One turn sends every row of this set to another row. A few are shown first. Where does it send the rows asked after them?
Bas: [ 3  6  7 -8 15 -6 17 -6 -1 13  4  5 12  0  3  6  2 -1  1 -1 -8 12  0 -8
 13]
biz: [  9   0  15   9  11  -9  15 -13  -8  -1   1  12   5   3   2   4  -9   1
  -5  -6  -4  -2  -2   9  22]
zaz: [ 14  13  -5  17  -3   5  12  -1   1   1  -8   9  17  16   7   9   3  16
 -11   1  -1  18  -7  -8   8]
Bome: [ 10  15 -12   8  -7  -2  14   1   6   6  -8   8  16  23  11  13   1   7
 -13   2  -6  16  -6  -7   5]
pevek: [  6  14  -6  11   0   2  11   1   3  -2 -15  11  15  21  15   9   7  15
 -13   9  -9  11  -9  -6   9]
Pilut: [ -1  19   0  11  -3  -2   8   3 -11  -2 -10   3  12  14  16  22  -3  11
  -3 -15 -10   2  -4  -1   5]
Tere: [  7   8  18   5  11 -11  17 -14  -9  -1  -3  15   1   2   3   5  -7  -2
  -5  -8  -4  -2  -1   5  21]
der: [  8  15  -7   8  -3   0  10   3   0   1 -13  10  16  20  15  10   8  13
 -14   9  -6   8 -11  -8   7]
nal: [ 14  13  -4  18  -3   5  12  -1   0  -1 -11   8  16  19   8   6   3  16
 -10   1   0  15  -4  -9   8]
Zikuz: [  4  12  -9  11  -2   1   9   2   0   0 -13   8  18  20  12   8   8  14
 -13   6  -6   9 -12  -7   6]
Kagiz: [-3  9 10 -6 11 -6 22 -7  1 10 -1 10  1  0 10 -3  1  2 -1 -4 -3 11 -4 -9
 11]
led: [ 10  10 -12  11  -7  -1  14  -2   4   6  -8   5  18  26   8  12  -1   9
 -13   1  -3  14  -9  -7   6]
nife: [ 5  6  7 -7 14 -5 17 -7 -5 15  4  4 10  0  3  4  2  2  1 -3 -8 12  0 -9
 13]
Lozig: [ -1  18   0  11  -3  -2   8   3  -8   1 -10   2  13  15  16  23  -1  10
  -2 -16  -9   0  -3  -1   4]
vune: [  5  19   4  12  -7 -12   8   8  -7   4 -12   4   5  14  17  11  -5  13
  -4 -12  -7   3  -1  -5   5]
ril: [  6   0  16   1  11 -14  12 -11 -11  -1  -3  15   5   2  10   7  -1   0
 -10   0  -9  -8 -10   1  23]
dazo: [ -3   4   6 -12  13   2  23  -8  -8   7   1   3   8   6  10   4   1   1
  -3  -8  -8  11  -7  -6  14]
Bovu: [  3   2  13  -1  12 -16  14 -10  -9   0  -1  15   7   5   9   5  -1  -2
 -10  -1  -9 -10  -9   4  21]
molu: [  4  -1  15   3  11 -14  11 -11  -8   0   1  11   5   4   8   5  -2   3
  -6   0  -8 -11 -10   5  20]
sal: [ 10   2  14   7  10 -10  17 -13  -9   0  -2  16   3   1   4   6  -9  -3
  -8  -6  -5   1  -2   6  25]
vunop: [  4  18  -3  12  -2  -9   5  11  -8   6 -10   3  14  13   9  17  -6   7
  -3 -10 -13   6   2   3   7]
vilab: [  7   3  10   1   8 -15  19 -18  -6   4   4  13   7   8   4  12  -9  -6
  -8  -7  -5  -5  -6   4  20]
Peno: [  4   2   9   1   7 -15  16 -18  -6   6   2  16   5   5   5  15  -8  -6
  -9  -4  -8  -5 -10   4  20]
muzag: [ 11  11 -10   8  -6  -2  15  -2   5   4  -8   7  16  27  12  15  -1  10
 -13   5  -8  14  -8  -6   8]
Kisem: [  4  17  -2  14  -1  -7   6  11  -5   7 -12   3  13  13  10  16  -5   6
  -3 -12 -12   5   4   5   7]
demak: [  5  16   4  12  -6 -10   8  10  -6   4 -13   2   6  14  18  11  -3  13
  -3 -13  -7   0   0  -3   6]
vufot: [ 16  15  -3  17  -3   3  13  -3   4   0 -10  10  15  20   9  11   2  15
  -8   4  -4  17  -2  -9  10]
nobi: [  7   5  12  -1   8 -18  16 -15  -7   7   3  12   5   6   3  12  -8  -7
  -6  -5  -8  -5  -6   4  18]
Kiro: [ 10   5  16   7  13 -10  16 -14  -9  -2  -1  16   6   2   3   4  -6  -1
  -7  -6  -5  -3  -1   5  23]
Pifum: [  6  16  -7   8  -2   3   9   2   1  -1 -11   9  18  19  15  11  10  12
 -13   5  -8  11  -9  -9   7]
pez: [-4 10  8 -6 11 -5 21 -8 -2 13 -2 10  2  0  9 -3  3  4 -2 -5 -3 10 -5 -8
 11]
fum: [  7   2  15   9  12  -8  15 -13  -9  -1  -1  13   4   1   2   1  -7  -1
  -6  -7  -2  -3  -3   6  22]
pagu: [  2   1  10   4   7 -14  16 -17  -4   4   4  12   5   7   3  11  -9  -3
  -6  -6  -5  -7 -10   8  18]
pum: [  5   1   9   4   7 -15  16 -18  -6   6   4  11   7   6   1  10  -9  -6
  -7  -6  -4  -6  -8   4  18]
basu: [  6  12  -7  11  -2   1  10   4   2   1 -11   9  17  17  12   6   7  15
 -15   7  -6  12 -14  -6   7]
giko: [ 14  16  -4  14  -5   4  14   0   1  -2 -11   8  14  19  13   7   4  13
 -11   0  -3  18  -1 -11   8]
tuv: [ 17  16  -4  16  -3   5  12   1  -1  -2 -12   9  16  18  10   8   3  13
 -11   4  -2  16  -2  -8  10]
vazu: [  2  -1  13   1  12 -13  11 -11 -11   0  -1  11   7   4   8   4  -1  -1
  -9  -1  -8 -11 -11   3  20]
dudaf: [ 11  14 -11  10  -7   0  16  -3   3   5  -9   8  16  25  10  15  -2   8
 -13   3  -3  14  -8  -6   6]
kebas: [ 10   9 -10  10  -8   0  15  -1   3   5  -6   5  17  24  10  12  -1  12
 -14   1  -4  15 -13  -7   6]
deto: [ -3   4   9 -11  14   3  23  -9  -6   4   1   3   8   5  11   6   1   0
  -3  -6  -7  11  -6  -7  13]
biga: [  3   3  15  -3  13 -12  13 -10 -12  -2  -3  12   6   4   8   7  -2  -3
  -8  -2 -11  -8  -8   5  21]

vilab moves to tuv
Kisem moves to pez
Now find these:
muzag moves to sal
Bas moves to vune
Pifum moves to nobi
biz moves to basu
fum moves to Zikuz

